Each row has a name. Each piece below is followed by the name of the row it came from, unless a question asks for something else. Each question is about the rows just above it. Places in a row count from 1.

[146 114 106  77 164 121  79 128 123] = T
[101 137 106 181 164  88 167 127 129] = C
[106 146 114 181 164  88  79 120 123] = N
[114 120 181  89 106  79 146 164 123] = E
[181 120 114] is which row, read backwards?
E
Which row holds this, read backwards? [164  77 106 114]
T
Which row holds this, read backwards? [164 181 106]
C
Is [ 79 146] printed in one of the named rows, side by side and in this order?
yes
[ 79  88 106 114 120 123 146 164 181] is which row reordered?
N
What is the next entry after [164  88  79 120]?
[123]
Among the named rows, does one hold [146 114 106  77] next to each other, in this order?
yes

[134  83 143 155] = G
[106 136 156 110] = X
[136 107 110 156] = W
Among the named rows, does one hold [136 107 110] next to each other, in this order?
yes
Which row holds these entries in another order? [110 156 136 106]
X
Does one of the named rows hold [110 156] side by side, in this order?
yes
Does one of the named rows hold [137 107] side by side, in this order?
no
Is [106 136 156] printed in one of the named rows, side by side and in this order?
yes
Which row holds [143  83] read backwards?
G

[125 137 110 152 128 122 114 139 112 171 148 126 124 123 119 135 118 124
 107 121 143 143 161 112 134 142 134 137 131 144 116 130 145 130 108 100
 114 116 157 141 137]  Z
[146 119 133 135 140 135  89 126 164 130 135 116 127 153 116 125 170 162
 127 110 120 155 125 142 131 112 137 144 134 134 105 108 134 154 103 109
 136 130 157 130 141]  D
[146 119 133 135 140 135  89 126 164 130 135 116 127 126 123 128 128 117
 125 133 123 122 156 121 119 112 137 144 134 134 105 108 134 154 103 109
 136 130 124 130 141]  B
[127 102 119 131 141 105 137 134 151 127 135 125 170 108 162 134 133 110
 164 120 146 157 154 130 130 134 144 130 112 140 135 126  89 116 136 153
 109 155 135 116 125]  P
Which row holds this, read backwards? [134 134 144 137 112 131 142]
D
Which row holds these entries in another order? [ 89 103 105 108 109 110 112 116 116 119 120 125 125 126 127 127 130 130
 130 131 133 134 134 134 135 135 135 136 137 140 141 142 144 146 153 154
 155 157 162 164 170]
D
What is the next entry after [108 162 134 133 110 164 120 146 157 154 130 130]?
[134]
[100] is at row and place
Z, 36
[152] is at row and place
Z, 4

[129 105 123 166 132] = L
[105 129 132 123 166] = J
[105 129  84 123 166] = R
find: [129 105 123 166 132]
L
[105 129 132 123 166] is in which row?
J
Which row holds these entries in another order? [ 84 105 123 129 166]
R
Put [ 84 123 166 105 129] back in order: which row is it?
R
[105 129  84 123 166] is in which row?
R
Among the named rows, does one hold [129  84 123 166] next to each other, in this order?
yes

[136 150 143 131 127 122 136 122 123 123 122 134 153 118 102 129 119 144
 148 113 119 137 136 143 131 145 143 139 106 115 135 139 133 134 110 141
 127 132 118 114 143 128 116 129 111 121 123 122 129 121 132 121 124 126
 114 126 148 107 130 120 146 124 138 126] : Y
[138 115 136 122 127 138 110 156 173 121 135  94 126 109 142 142 140  97
 121 120 143 123  99 154 153 104 113 107 156 117 135 107 125 134 125 139
 142 113 135 155  94 169  98 113 158 132 165 135 133 118 120 134 128 145
 138 103 137 157 147 124 142 150 121 142] : H
[156 125 121 150 142 104 173 127 135 139  94 153 138 113  94 103 157 138
 147 142 118 121  99 123 121 137 122  97 135 120 134 145 165 109 142 138
 154 158 142 128 155 126 156 120 134 169 110 107 143 107 132 136 113 133
 135 113 125 124  98 117 140 142 114 135] : A
[146 120 130] is which row, read backwards?
Y
Which row holds these entries in another order? [121 142 138 115 136 122 127 138 110 156 173 121 135  94 126 109 142 142
 140  97 121 120 143 123  99 154 153 104 113 107 156 117 135 107 125 134
 125 139 142 113 135 155  94 169  98 113 158 132 165 135 133 118 120 134
 128 145 138 103 137 157 147 124 142 150]
H
Which row holds this, read backwards? [169 134 120 156 126 155 128 142]
A
The row with [136 150 143 131 127 122 136 122 123 123 122 134 153 118 102 129 119 144
 148 113 119 137 136 143 131 145 143 139 106 115 135 139 133 134 110 141
 127 132 118 114 143 128 116 129 111 121 123 122 129 121 132 121 124 126
 114 126 148 107 130 120 146 124 138 126] is
Y

[171 145 145 152 146 113] -> M
[131 158 116 124 143 117] -> K
[117 131 116 143 159 124] -> F
Where in the named rows is [159]?
F, 5
[124 159 143 116 131 117] is which row reordered?
F
[117 143 124] is which row, read backwards?
K
Put [124 117 131 116 143 159] back in order: which row is it?
F
Which row holds these entries in another order? [116 124 131 158 143 117]
K

[105  84 154 137 153 157  98] : S
[ 84 105 154 137 159 157 153] : V
[154 137 161 157 155 107 173] : U
Which row holds [161 137 154] read backwards?
U
find: [105  84 154 137 153 157  98]
S
Among the named rows, does one hold [137 159 157 153] next to each other, in this order?
yes
Row and place of [98] in the named rows:
S, 7
Is [105  84 154 137] printed in one of the named rows, side by side and in this order?
yes
Which row holds this, read backwards? [153 157 159 137 154]
V
Does one of the named rows hold [155 157] side by side, in this order?
no

[124 133 117 142 117 138 152]  duf
[130 124 162  89 143 109  93]  mizi
[116 150 113  82 127 114 128]  Nevo
[123 134 109 151 114 139 139]  Gop
[118 141 128 134 129 136 164]  niso
[117 141 128 134 111 136 164]  fugi
Row and place of [89] in the named rows:
mizi, 4
Row and place of [138] in the named rows:
duf, 6
Row and place of [151] in the named rows:
Gop, 4
[152] is at row and place
duf, 7
Among the named rows, does one hold [142 117] next to each other, in this order?
yes
Row and place of [129] in the named rows:
niso, 5
Among the named rows, does one hold [123 133] next to each other, in this order?
no

[127 139 103 110] = Fot
[144 118 109 174] = tori
[114 130 117 108] = sov
[131 132 137 151] = Gomo
[131 132 138 123] = luk
[135 149 115 106] = vev
[130 145 106 110] = Fal
[148 101 150 109] = Mopa
Among the named rows, does one hold [132 132 138 123] next to each other, in this order?
no
find: [131 132 138 123]
luk

[165 115 101 156 108 164 150 140 153 151] : tapav
[156 168 159 144 101 164  99 108  78  87] : guve
[156 165 164 115 108 150 101 107  85  89] : sev
Which row holds this, read backwards? [164 108 156]
tapav
Which row holds this, read backwards? [108 115 164 165]
sev
Give the next entry after [156 165 164 115 108 150 101].
[107]
The next entry after [168 159 144 101]:
[164]
The next entry after [156 168 159 144 101 164]:
[99]
Is [115 108 150] printed in one of the named rows, side by side and in this order?
yes

